In the rows, 128 means zero.
One turn moves every row onto another: examples first, then more rows asked
k_241: [130 127 113 110 141 143 160 125 129 137 118 152 127 126 141 132 156 139
 150 145  98 145 113 142 117  90  94 106 139 154 133]
k_102: [163 105 123 124  90 116 117 102 110 110 131 120 160 131 118 121  97 120
 150 104 111 120 116 127 126 156 134 139 168 115 107]
k_16: [130 128 115 110 147 144 157 131 124 131 115 140 120 135 141 133 157 141
 154 142  97 150 114 142 109  86 100 104 138 154 127]
k_244: [161 112 125 125  89 115 125 106 111 108 131 128 157 133 121 122  92 119
 153 102 116 120 107 118 127 153 140 137 164 116 107]
k_902: [117 107  71 132 128 118 114 144 122  99 114 117 131 120 118  99 135 118
 126 129 170 162 136 109  95 124 113 132 137 103 107]
k_924: [108  90 111 101 111  93 130 160 116 128 149 130 123 122 144 137 136 123
 101  93 123 111 158 131 126 131  95 111 119 150 109]
k_484: [118 124 117 121 147 145 160 130 121 133 118 143 126 139 145 131 151 148
 148 136 100 149 117 140 113  87  95 100 138 157 133]
k_761: [165 105 123 130  91 114 125 103 108 104 135 114 162 134 123 120  97 124
 146  99 124 116 118 123 132 148 129 139 169 116 105]
k_465: [153 112 123 116  92 115 127 103 116 108 129 123 165 133 121 121  91 124
 155 100 117 124 113 116 126 157 127 133 176 111 113]
k_202: [119 129 155 150 115  96 133 138 140 110 127 136 125 127  91 138 180  88
 146 120 117 122 188 133 112 133 122 114 129  86 133]
k_864: [120 140 157 148 119 102 135 134 139 109 126 132 119 124  95 139 184  91
 141 114 111 117 182 131 110 133 127 122 131  83 123]
k_246: [144  94 115 111 120 121 145 127 125 144 158 154 127 123 115 159 142  98
 177 122 153 153 162  77 129 119 116 137 108 115 128]
k_167: [113 102  68 135 127 115 117 142 122 105 113 129 121 119 119  91 131 121
 132 126 167 155 136 114 101 125 110 133 142 103  97]
k_404: [111 135 155 150 124 106 125 145 142 113 128 135 126 135  91 133 184  94
 148 121 116 119 175 123 107 137 128 114 131  76 125]
k_2: [166 108 121 130  90 109 131 105 108 114 139 122 152 131 120 124  91 123
 153 102 119 116 112 121 123 151 131 140 173 116 110]
k_551: [162 108 116 122  89 102 124 109 114 103 134 130 168 128 122 125  96 121
 153 104 109 127 116 115 126 157 130 139 175 119 113]
k_422: [133  90 117 112 116 126 139 131 129 141 155 150 130 122 118 162 147  97
 176 129 157 151 163  77 133 116 117 139 116 105 121]
k_506: [119 136 152 157 119 105 132 138 140 113 126 129 126 128  91 140 187 101
 150 117 111 118 180 131 110 132 121 115 129  77 128]
k_751: [117 125 159 152 116 103 135 141 147  99 125 127 131 125  93 140 182 102
 145 116 113 128 186 134 107 132 127 123 126  85 127]
k_675: [122 132 108 121 149 137 160 126 130 138 122 143 129 137 137 135 152 146
 153 144 103 147 118 140 109  84  92 103 139 156 127]
k_340: [140  85 112 109 121 123 137 132 133 147 161 149 124 122 116 156 146 102
 172 124 147 151 158  74 132 115 124 139 109 109 121]
k_232: [115 134 160 148 115 106 132 135 147 107 125 135 125 124  93 132 185  99
 154 118 116 119 185 135 118 141 128 123 126  87 127]
k_250: [111 104  68 133 119 117 116 145 119 101 111 122 129 115 121  94 132 123
 134 128 166 157 136 113 104 126 112 133 142 101 102]
k_529: [111 107  68 131 125 114 119 140 120 104 111 119 124 117 113  97 136 120
 137 127 168 161 136 114  91 127 117 124 140 103 101]
k_587: [143  85 114 112 114 123 141 130 126 140 154 154 128 123 117 161 145  94
 170 127 157 153 159  75 133 121 117 127 115 106 116]
k_632: [124 134 156 156 124  99 124 144 138 110 127 128 125 124  95 135 185 100
 145 116 110 123 183 138 122 135 121 116 137  79 126]
k_591: [108  89 102 104 106  90 133 161 117 129 151 132 125 114 141 141 146 120
 101  98 125 107 147 130 130 127  92 115 118 146 113]
k_426: [101  90 107  98 107  99 131 162 120 132 155 130 125 120 146 135 141 117
 107  98 121 114 154 130 133 124  89 114 119 149 113]
k_688: [107  93 107 100 113 102 132 166 122 131 156 128 124 119 145 137 141 111
 109  88 127 113 154 132 129 125  93 110 116 147 114]
k_352: [117 136 155 154 116 104 126 139 141 102 126 138 124 136  97 139 181  94
 141 120 114 117 182 126 105 142 124 114 126  85 131]
k_744: [122 128 120 123 148 140 155 127 135 136 119 145 132 137 138 137 147 147
 154 147 104 145 107 146 111  88  89  98 142 143 130]
k_421: [130 129 118 117 145 143 155 130 128 138 117 145 133 142 144 134 152 147
 152 145 101 142 110 142 112  93  91 107 141 154 135]
k_684: [119 131 155 152 121 100 130 144 140 109 126 130 127 119  94 138 182  97
 145 116 115 124 186 133 109 143 130 117 126  82 123]
k_826: [131 134 117 119 144 135 162 127 129 134 121 139 124 144 145 126 154 146
 148 147 103 146 114 141 113  85  95 100 141 150 129]
k_665: [120 133 119 119 145 137 159 129 116 134 122 145 131 136 139 134 156 150
 150 146 101 146 121 143 119  84  92  99 145 153 122]
k_151: [158 103 120 124  97 109 122 103 110 110 130 122 155 128 123 121  95 120
 160 104 119 120 115 114 125 159 133 138 176 117 106]
k_118: [117 127 114 124 146 137 160 130 128 137 128 138 130 138 137 136 156 149
 155 146  97 149 114 135 109  90  98 108 144 160 124]
k_12: [158 106 125 127  92 119 119  97 115 111 133 124 159 131 117 125 101 115
 155  99 111 124 108 121 136 160 125 141 167 123 110]
k_126: [161 103 120 122  91 108 127 104 111 111 131 125 162 139 121 123  95 123
 152  99 116 128 113 115 130 158 129 141 167 120 109]

k_12 -> k_744
k_16 -> k_352
k_426 -> k_422
Where do these go?
k_421 -> k_506
k_404 -> k_761
k_484 -> k_202
k_665 -> k_232
k_924 -> k_246
k_902 -> k_591
k_587 -> k_167
k_864 -> k_244
k_675 -> k_684
k_551 -> k_118

One turn moves every row onto another: examples first, then more rows asked
k_719: [128 128 138 129  99 153 127 131 136 125 110 121 142  87 134 116 163 124
 116 161 132 132 155 119 111 115 135  80 103 135 117 156 121 134]
k_603: [123 150 128  71 129 128 135 149 123 118 146 122 131 128 131 150 167 133
 120  85 114 143 129 128 136  92 122 122 110 118 137 103 108 135]
k_633: [164 103 132 175 133 124 146 138 118 138 111 130 118 161 106 129 113 106
 141 135 118 140 139 122 131 157 122 131 130 110 107 125 158  98]
k_951: [114 136 102  95 108 131 116 146 166 114 133 140 122 130 132 124 123 151
 116 116 107 132 129 120  99 153 133 127 147 151 133 108 105 151]
k_846: [112 116 122 119  97 153 122 134 143 128  98 103 128 103 129 128 171 123
 103 140 128 131 129 152 110  93 128  92 125 127 121 149 128 138]
k_550: [148 148 153 137 132 117 133 141  82 139 144 129 116 123 122 105 115 108
 186 106 145 144 121  96 126 145 125 138 111 135 105 119 124  99]
k_611: [147 127 167 147 139  98 137 128 140 102 124 121 133 142 142 122 119  99
 144 127 123 105 108 107 147 157 178 110 118 138 119 139 136 136]
k_714: [129 132 130 132 129 163 110 122 131 157 126 127 114 128 101 120 135 111
 174 112 156 132 101 164 135 105 101 138 123  88 143 136 118 109]
k_782: [ 99 146 102 116 112 127 160 145 114 132 129 150 110 126 116 152 151 136
  96 121 107 145 157 142  94 117 131 124 115 127  92 109 112 132]
k_606: [141 151 121 135 111 137 103 126 141 125 149 120 135 161 144 111  95 138
 129 151 100 137 145 125 130 143 127 123  85 132 145 104 132 156]
k_344: [128 154 175 148 143 142 148 136 107 128  91 121 124 133 137 117 121  85
 160 134 157 129 106 147 129 121 146 112  87 112  99 133 135 107]
k_517: [145 131 150 147 143 107 144 120 134  88 123 133 126 148 141 116 125  84
 136 116 120 108 112 111 143 159 172 109 113 136 112 139 127 131]
k_259: [172 106 135 172 134 106 135 135 122 134 130 133 111 174 116 122 129 110
 133 124  95 130 124 113 123 133 136 138 110 106 112 141 135 102]
k_819: [134 130 144 136 126 127 164  93 145 115 127 168 127 141 123 138 126 107
  95 148 116 119 153 126 114 144 171 132 112 107 125 123 117 145]
k_355: [104 145 135 122 114 146 138  94 138 142 125 143 127 100 127 121 127  94
 148 131 165 109  85 156 111 140 162 118 136 141 111 140 105 136]
k_133: [113 144 136  79 116 142 141 148 121 132 141 115 154  94 123 146 136 113
 151 104 156 137 123 145 141 139 108 112 144 139 145  93 125 147]
k_900: [153 146 141 131 135 113 132 145  89 151 140 126 105 138 111 106 105 111
 188 103 144 148 109 111 131 143 126 143 116 122 112 116 124 100]
k_197: [135 139 128 130 104 111 132 157 144 188 125 132 133 112 103 166 122 148
 134 130 118 154 146 159 114  92 129 126 112 120 123 109 135  96]
k_876: [121 134 130 132  94 156 128 128 139 122 102 122 141  89 135 123 168 125
 108 157 130 129 153 131 107 113 130  92 110 129 121 158 127 140]
k_53: [112 118 108 115 105 145 112 147 143 124 102  99 119 116 129 141 165 136
 116 113 125 131  97 161 121  88 122 101 132 116 132 136 131 134]
k_346: [134 154 165 154 143 146 140 135 113 115 101 114 127 143 152 121 113  91
 157 137 142 135 112 140 132 120 148 116  71 106 106 134 143 114]
k_300: [154 122 158 143 135  90 132 130 152 115 128 111 133 141 137 130 111 108
 154 128 120 121 101 109 151 153 181 111 122 137 119 137 142 115]
k_97: [131 151  98 104 110 128 101 139 163 123 151 138 129 137 139 121 109 151
 119 130  98 137 139 114 119 147 140 124 120 141 143 103 116 156]
k_762: [144 136 157 125 110 107 121 145 150 186 131 113 145 115 104 156 101 149
 148 134 117 153 130 146 124 109 142 130 112 121 135 122 136  87]
k_442: [160 121 125 134 134 100 129 114 117 138 182 139 122 137  92 129 133 143
 132 100 115 125 136 120 136 111 133 131 116  87 153 122 119 124]
k_616: [133 146 152 132 105 133 127 120 128 129 128 136 146  88 130 112 149 105
 136 165 136 132 162  98 118 131 127  87 109 146 119 163 126 122]
k_510: [111 149 107 121 105 116 145 154 126 154 124 142 114 117 105 161 143 145
 109 128 106 147 160 158  99  96 121 132 109 112 108 112 120 112]
k_429: [138 146 102 117 110 132 103 141 165 118 140 132 129 148 139 119 104 154
 126 130 102 135 142 118 123 149 135 121 104 141 148  94 116 157]
k_965: [101 130 102  98 109 136 126 145 166 124 107 141 112 116 130 134 140 132
 124 113 118 140 117 128 100 145 133 124 168 152 112 121 107 140]
k_493: [123 139 120 124 112 120 133 150 139 183 127 126 129 119  97 164 127 144
 119 137 112 155 149 164 113  91 122 126 111 112 123 105 129 100]
k_970: [152 131 141 132 135 117 135 144  94 143 131 124 108 146 116 112 108 111
 186  95 134 147  91 127 127 140 123 155 122 108 114 112 122  99]
k_408: [154 122 117 134 128 102 132 111 119 139 178 142 126 133  93 131 139 142
 125 106 107 124 128 116 133 117 132 141 108  80 155 121 113 123]
k_415: [131 137 116 125 129 157 115 113 131 160 124 131 123 124  99 121 133 112
 171 105 150 136  94 161 133 102 104 142 122  89 146 133 118 111]
k_377: [121 141 134 120 116 145 147 145 110 129 123 114 153 101 114 147 100  97
 159 130 162 139 139 157 146 158 111 110 146 125 146 104 151 136]
k_41: [120 139 132  91 115 148 145 152 114 132 136 119 153  94 129 145 125 100
 156 111 159 141 135 147 148 139 112 110 146 131 140  91 131 152]
k_695: [114 151 125  62 120 132 134 149 125 125 146 123 139 108 130 148 149 114
 138  88 134 143 121 142 146 111 112 114 129 128 140  97 121 148]
k_410: [173 104 133 174 134 115 138 139 125 140 115 131 111 164 109 124 116 114
 136 135 101 136 139 113 128 147 131 137 118 102 113 143 151 109]
k_307: [130 131 141 137 128 133 163  92 146 116 134 162 135 136 126 138 131 105
  90 146 114 110 145 125 111 149 167 133 118 105 123 125 104 142]
k_947: [102 142 143 121 107 142 135 105 139 137 126 148 116 100 130 120 125  98
 154 141 167 110  86 151 113 149 165 121 129 140 112 142 107 138]
k_544: [123 146 165 143 139 135 155 128 105 118  88 126 120 118 130 118 123  84
 163 118 152 131  97 146 126 129 153 115 102 111  92 142 129  99]

k_544 -> k_517
k_97 -> k_493
k_947 -> k_819
Where do these go?
k_53 -> k_965
k_377 -> k_616
k_415 -> k_355
k_410 -> k_900
k_300 -> k_633
k_695 -> k_846
k_41 -> k_719

One turn moves every row onto another: examples first, then more rows asked
k_17: [153 138 127 130 135  82 115 106 102 128 108 131 139 112 138 115  80 126
 140 153 118]
k_5: [119 154 113 123 146 139 114 127 119 142 101 119 107 141 104 122 146 123
 128 155  83]
k_954: [136 134 136 147 125 133 143 129 119 157  91 123 135 104 121 100 107 131
  79 144 122]
k_593: [ 91 126 107 120 143 112 142 127 110 136 109 129 152 173 133 116 146 102
 145 129 117]
k_873: [133 129 149 121  96 135 125 120 152 171 113 137 141 112 154 126 115 157
 124 130 150]
k_448: [109 119 133 118  99 112 135 137 131 122 136 121 164 163  89 132 143 152
 137 126 130]
k_499: [142 144 132  98 102 124 131 136 130 139 125 152 167 153 123 125 125 161
 119 114 160]
k_467: [110 113 128 130 144 132 142 136 133 154 143 172 121 164 123 145 135 133
 119 141 165]
k_365: [137 147 112  88 113 141 123 125 149 124 105 147 111 149 126 147 130 147
 137 108 109]
k_176: [152 146 136 139 142 116 124 113 139 108 138 149 131 133  74 142 122 111
 133 162 134]
k_834: [110 127 137 101 106 106 140 132 112 124 114 152 115 160 104 121 102 138
 134 181 121]
k_538: [141 132 118 135 111 132 123 147 119 143 143 126 135 100 138 135 150 100
 118  86 136]
k_83: [117 104 145 110 109 133 130 144 130 137 115 150 133 152 124  95  98 140
 126 162  82]
k_383: [178 114 114 129 162 134 124 131 134 142 145 137 132 112 120 142 148 111
 153 120 117]
k_172: [126 144 116 162 150 140 144 149 130 137 109 146  91  98 108 121 136 129
 118 140 141]
k_927: [139  92 127 135 137 141 152 131 156 138 150 163 144 152 123 138 149 109
 144 124 138]
k_281: [115 119 129 137 159 109  96 146 125 103 115 154 131  94 104 138 121 159
 127 129 134]
k_543: [114 120 131 138 115 113 128 133  89 175 146 114 123 143 156 116 122 136
 118 151 113]
k_560: [135 128 126 145 146 153 150 128 143 138 121  92 148 133 130 129 140 116
 121 172 109]
k_742: [107 139 165 121 105 120 154 144 131  88 123 138 122 118 106 104 100 142
 115 130 109]
k_998: [159 137 122 140 166 115 118 125 111 156 158 123 155 133 141 138 127 105
 139 127 146]
k_786: [175 131 124 100  96 111 138 105 112 132 121 169 111 122 127 111 128 133
 119 124 106]
k_931: [100 124 153 132 131 114 100 117 137 119 118 131 139 131  79 130 131 157
 121 130 101]
k_204: [137 133 100 136 135 102 151 123 104 130  98 157 153 130 124 113 130 113
 102 104 159]
k_237: [143 129 131 132 141 109 139 110 143  65 125 140 149 108 121 139 121 123
 125 110 117]
k_781: [141 130 128 145 103 138 109 122 143 142 146 117 135 102 167 141 151 143
 136 148 128]
k_969: [144 159 118 110 146 118 156 102 125  97 118 134 147 151 149 118 138 111
 144 155 119]
k_271: [ 89 121 131 122  93 128 129 129 129 145 123 144 120 142 167 119 133 125
 127  97 112]
k_777: [186 128 117 126 129 120 128 129 131 115 121 157 132 114  74 126 120 125
 129 127 115]
k_173: [148 140 134  96 123 129 103 148 104 133 111 108 143  92 143 120 109 114
 115 123  97]
k_813: [116 130 139 120 132 159 154 173 157 121 134 131 121 136  99 140 128 139
 139 123 134]
k_597: [155 140 122 116 113 109 126  90 114 168 122 147  99 133 114 144 134 136
 112 128 132]
k_317: [112  99 157 132 125 139 142 159 113 167 146 144 120 121 155  95 121 127
 128 141 109]
k_195: [107 146 138 134 136 106 172 129 117 118 104 164 117 118 151  93 112 119
 136 137 151]
k_477: [132 159 150 111 125 116  97 122 111 115 153 130 144 103 157 122 145 117
 153 146 118]
k_868: [142 122 132 111 127  97 115 115 100 117 116 150 129 128 143  95 102 135
 141 138  69]
k_67: [108 112 141 179 148 113 124 143 128 117 144 141 142 127 131 117  93 125
 126 170 130]
k_31: [106 126 146 113 145  94 115 150 106 112 127 140 141  88 136 123 120 124
 170 138 144]
k_921: [109 100 141 126 158 130 124 145 138 110 122 112 166 113 157 134 109 113
 136 130 106]
k_896: [110  89 147 164 149 118 145 154 131 128 150 155 150 128 124 102 117 110
 143 120 126]

k_969 -> k_195
k_281 -> k_931
k_17 -> k_67
Where do these go?
k_868 -> k_896
k_173 -> k_921

One turn moves every row onto another: examples first, then more rows asked
k_772: [153 170 129 158 102  87 140 139 143 114  98  99 147 149 112 112 111 141
 129 151 135 130 131 152 158 101 153 148 124 150 113 145 101 138  74 115]
k_602: [149 110 133 145 127  96 126 133 128  76 113  98 151  98 104 111 109 115
 133  91 107 123 148 151  94 159 148 162 121 166 154 143 123 102  89 135]
k_280: [109 146 124 136 107  80 143 120 152 148  99  89 124 117 149 144  88 162
 128 171 138 158 169 157 142 123 138 134 161 102 120 114 119 115  87 112]
k_994: [154 169 130 158 101  88 138 139 143 112  99  99 147 148 113 112 109 141
 129 153 133 131 133 151 158 100 153 148 124 150 114 146 101 139  73 116]
k_456: [157 105 134 151 129  97 127 135 123  74 114  99 143 103 104 105 109 115
 135  83 105 138 147 159 105 141 154 155 128 181 152 151 121  99  97 133]
k_707: [137  95 108 130 163  79  99 117 134  94 127 108 109  77 120 118  93 139
 114  88  98 170 159 149 109 166 134 148 129 158 132 155 135  93 102 129]
k_513: [104 150 115 137 110  69 156 120 144 159  96  79 122 131 140 144 102 161
 129 161 149 146 155 169 145 125 143 136 160 108 110 112 119 109  95  99]
k_458: [124 104 100 125 164  71 106 113 134 104 124 101 116  80 114 124 101 140
 114  91 108 145 152 147  98 188 129 158 120 143 126 144 136  92  98 122]
k_376: [141 117 125 144 129  87 136 131 124  86 111  90 152 106  97 112 120 114
 134  85 117 108 138 156  93 168 149 166 117 164 146 138 124  99  92 125]
k_963: [118 139  86 119 141  52 142 103 120 154 109  83  93 102 131 130 115 157
 122 138 133 103 166 155 146 168 134 132 160 121 105 137 139  80 119 102]
k_316: [151 171 129 157 101  86 140 139 143 115  98  98 148 149 112 113 111 141
 129 153 136 127 131 151 156 104 152 149 123 148 113 144 101 139  73 114]
k_91: [153 108 127 153 132  88 137 136 116  82 114  92 140 114  97 103 120 114
 136  73 113 132 136 170 110 139 159 155 129 189 144 151 121  93 105 123]
k_981: [143 114 122 149 132  82 143 133 116  89 111  86 145 116  93 109 126 114
 135  75 121 113 130 168 103 156 156 162 122 179 140 143 123  94 102 117]
k_657: [111 145 114 143 113  68 160 122 136 159  98  79 112 141 138 138 105 159
 131 149 148 161 151 181 159 106 151 128 168 127 106 120 118 104 106  94]
k_828: [132 130  88 129 145  53 146 107 111 151 112  85  79 115 129 120 117 156
 124 122 130 129 162 171 166 136 148 118 174 150 102 151 136  74 134  98]
k_508: [152 170 130 156 101  88 138 139 144 113  98  99 149 147 113 114 110 142
 128 154 135 127 133 149 155 105 152 150 123 147 114 144 101 140  72 116]
k_478: [126 133 100 116 136  69 123 103 133 138 112  97  99  81 144 131  95 159
 119 156 116 117 188 135 138 169 127 131 159 109 122 139 139  91 104 123]
k_897: [122 138 130 142 107  86 138 124 150 140 102  94 117 119 152 138  83 161
 129 167 130 181 173 162 152 102 145 124 170 118 123 124 117 115  93 116]
k_973: [122 137 124 147 111  78 149 125 140 148 101  88 109 133 145 133  94 160
 131 153 137 183 162 176 163  90 152 121 174 133 114 128 116 108 105 105]
k_192: [148 119 103 134 141  70 128 111 118 134 117  99  76 100 141 114  98 157
 124 130 111 159 180 162 170 117 147 109 182 157 116 162 134  80 130 115]
k_373: [141  92 104 137 167  73 109 119 124  99 128 103 101  93 114 112 102 138
 117  73 103 176 149 164 121 150 144 142 136 177 123 161 133  85 115 118]
k_14: [129 100  93 135 170  61 122 116 119 112 124  93 102 103 105 116 116 138
 117  67 116 155 135 172 119 162 144 149 131 174 113 155 133  81 119 105]
k_727: [119 108  91 127 168  60 120 113 124 115 122  91 112  95 105 123 115 138
 116  77 119 136 137 161 105 186 135 158 120 153 115 144 136  85 109 108]
k_730: [144 121 111 125 135  79 113 108 131 126 117 107  89  79 150 121  85 159
 121 151 103 152 197 140 153 137 135 116 174 132 128 154 136  90 111 131]
k_660: [153 170 130 157 101  89 137 139 144 113  99 100 149 146 114 113 109 141
 129 154 133 130 134 149 156 103 152 148 124 148 115 145 101 140  71 117]

k_897 -> k_513
k_376 -> k_91
Where do these go?
k_192 -> k_478
k_772 -> k_660
k_458 -> k_14

